A single turn carries every row of the set below to another of its rows. Some are shown first; where does it send the rows asked next?
Zopas:  0.07  0.03  1.79 -0.25 -0.92  2.69  1.38 -0.04  1.08 -0.99 -0.26 -0.15 -0.93  1.78 -2.29 -1.30  0.35 -2.13  1.00 -0.17
bip: -0.98 -0.25 -1.12  0.47  0.37 -1.04 -1.17  0.32 -0.44 -1.17 -0.20 -0.51  0.68  0.61 -0.95  3.39  0.07 -1.54 -0.99 -1.52
Reve: -0.56 -0.29  1.40 -0.27 -0.14  0.32 -0.33  0.21  0.93 -1.46 -1.85  0.57 -1.65  1.10 -2.74 -1.83  1.67 -0.33  0.19 -0.47
Meti:  0.26  0.23 -1.89 -0.24 -1.40  0.96  0.90  0.17  0.30  1.45  1.87  0.78 -0.02  0.14  1.03 -2.46  0.57  0.81  0.45 -0.34
piz:  0.65 -0.43  1.90 -0.62  0.21  0.02  1.16 -0.54 -0.90  2.62 -0.89  0.36  0.77  1.44  1.62 -0.08 -1.78  2.68 -0.76 -1.03
feda:  0.00  0.17  1.54  0.02  0.05  0.70  0.39  0.48 -0.25 -1.75 -0.80  0.06 -0.32 -0.28  2.13 -1.31  0.84 -3.74  0.52 -0.16
mes: -0.45  0.17  2.41  0.10 -0.45 -0.26  0.70  0.27  0.25 -2.58  1.33 -0.67  1.69 -0.16  1.74  2.18 -2.66  0.44 -0.36  1.34
peba: -0.44 -0.37  1.97 -0.29 -0.03  2.25  0.68  0.77  1.27 -0.91 -0.30 -0.37  0.05  2.95 -2.96 -0.73  0.25 -1.15  0.75  0.50
rizer: -0.31 -0.10  1.88  0.07  0.58  1.63  0.81  1.08  0.13 -1.51  0.00 -0.77  1.03  1.24  1.73 -0.42  0.20 -3.85  0.51  0.57
Dav: -0.22 -0.11  1.62 -0.44 -0.44 -1.06 -0.28  0.09 -0.30  2.60 -0.83  0.84 -1.41 -1.41 -2.01 -0.32 -0.40  0.84 -0.92  2.33
fos: -1.01 -0.74  1.88 -0.05  1.70  0.60 -0.52  1.97  0.40 -1.84 -0.44 -0.82  1.80  2.17  1.03 -0.01  0.50 -2.66  0.01  1.21
Tiruf: -0.15 -0.30  2.10 -0.36 -0.24  0.59  0.57  0.68  0.19  2.88  0.77 -0.10  0.07  0.31 -2.28  0.70 -1.71 -0.07 -0.58  3.34
Mag: -0.68 -0.04 -1.15  0.49 -0.09 -1.01 -0.92 -0.11 -0.60 -1.25 -0.60 -0.23 -0.07 -0.20 -0.59  2.84  0.37 -1.78 -0.85 -1.97
mosop:  0.71 -0.19  1.87 -0.80  0.01  0.07  1.09 -0.56 -0.88  2.64 -0.97  0.52  0.70  1.15  1.79 -0.28 -1.67  2.72 -0.72 -1.06
foza:  0.79 -0.16  1.72 -0.63 -0.02  0.23  1.33 -0.65 -0.89  2.67 -0.88  0.44  0.77  1.16  1.85 -0.14 -1.79  2.55 -0.60 -1.03
kot:  0.54  0.23  1.96 -0.35 -1.06  0.98  1.41 -0.09 -0.09  3.04  0.77  0.19 -0.69 -0.79 -1.73  0.35 -1.61 -0.94 -0.36  2.63
kof:  0.24  0.01 -1.54 -0.32 -0.94  1.81  1.24  0.64  0.56  1.73  2.73  0.21  0.96  1.29  0.78 -1.74 -0.04  0.60  0.55  0.25
sos:  0.48  0.31  1.66 -0.48 -1.31 -0.11  0.81 -0.50 -0.30  2.80 -0.17  0.73 -1.55 -1.90 -1.52 -0.45 -0.99 -0.44 -0.58  2.07
zom: -1.41 -0.78  1.56  0.02  1.82 -0.83 -1.39  1.57  0.25 -2.10 -1.54 -0.21  0.96  1.08  1.02 -0.79  1.52 -1.67 -0.37  0.62
tak: -0.21  0.62  2.04  0.04 -1.20 -1.18  0.68 -0.71 -0.25 -2.69  0.53  0.11  0.05 -2.04  2.17  1.03 -1.98  0.48 -0.36  0.38
deren: -0.22 -0.21 -2.00 -0.33 -0.73 -0.23 -0.12  0.48  0.37  1.24  1.24  0.91 -0.13  0.07  0.72 -2.50  1.11  1.95  0.13 -0.20
gono:  0.00  0.22  1.48 -0.32 -1.14  1.63  0.95 -0.42  0.78 -1.29 -1.21  0.53 -1.97  0.55 -2.24 -2.06  1.16 -1.57  0.75 -0.72
vina: -0.73 -0.23 -0.88  0.53  0.09 -0.03 -0.60  0.43 -0.19 -0.89  0.36 -0.79  1.12  1.08 -0.76  3.56 -0.51 -2.16 -0.92 -1.20
tarol: -0.64  0.19  2.06 -0.08 -0.44 -1.89 -0.31 -0.26 -0.09 -2.87  0.14  0.07  0.42 -1.53  1.72  1.22 -1.59  1.40 -0.81  0.60
der: -0.50 -0.48  1.79 -0.40  0.22 -0.67 -0.37  0.62  0.18  2.53 -0.25  0.35 -0.36 -0.25 -2.51  0.41 -0.85  0.98 -1.03  3.13
Rakal:  0.77 -0.27  1.94 -0.63 -0.07  0.39  1.42 -0.61 -0.86  2.77 -0.75  0.43  0.77  1.29  1.74 -0.03 -1.85  2.43 -0.56 -1.05
pamo: -0.98 -0.64  1.76 -0.43  0.53  0.88 -0.43  0.80  1.35 -1.37 -1.34 -0.09 -0.41  2.44 -3.21 -1.06  1.13 -0.02  0.23  0.30
vovir: -0.93 -0.03  2.27 -0.10  0.11 -1.38 -0.35  0.42  0.11 -2.87  0.59 -0.41  1.47 -0.38  1.28  1.97 -2.13  1.45 -0.72  1.30
dal: -0.58 -0.22  1.19  0.05  0.84 -0.76 -0.82  0.64 -0.16 -2.15 -1.73  0.27 -0.34 -0.28  1.68 -1.55  1.60 -2.39 -0.20 -0.23
vot: -0.32 -0.45 -1.55 -0.32 -0.17  1.17  0.36  1.31  0.91  1.49  2.37  0.11  1.64  2.20  0.20 -1.30  0.04  1.45  0.34  0.73
denu:  0.66 -0.25  2.00 -0.77  0.14  0.26  1.24 -0.45 -0.80  2.74 -0.77  0.30  0.85  1.49  1.74  0.01 -1.78  2.60 -0.51 -0.96
geru: -0.27  0.05 -0.97  0.51 -0.44  0.29 -0.01  0.01 -0.38 -0.84  0.52 -0.72  0.59  0.39 -0.56  3.26 -0.55 -2.85 -0.55 -1.66
zimit: -0.66 -0.56 -1.82 -0.33  0.02 -0.09 -0.60  1.19  0.73  1.27  1.53  0.53  1.05  1.41  0.11 -1.83  0.90  2.51 -0.09  0.57
tasu: -0.34  0.22 -1.15  0.45 -0.65 -0.22 -0.19 -0.27 -0.59 -0.92  0.01 -0.28 -0.19 -0.47 -0.25  2.71 -0.22 -2.68 -0.65 -2.14
Sen:  0.00  0.64  2.24 -0.17 -1.23 -0.15  1.14 -0.45 -0.14 -2.44  1.39 -0.32  0.82 -1.21  2.21  1.69 -2.60 -0.15 -0.27  0.77

pamo turns into -> peba
tak turns into -> tarol
Rakal turns into -> foza
Where do these go?
der turns into -> Tiruf
geru turns into -> tasu
Meti turns into -> deren
dal turns into -> zom

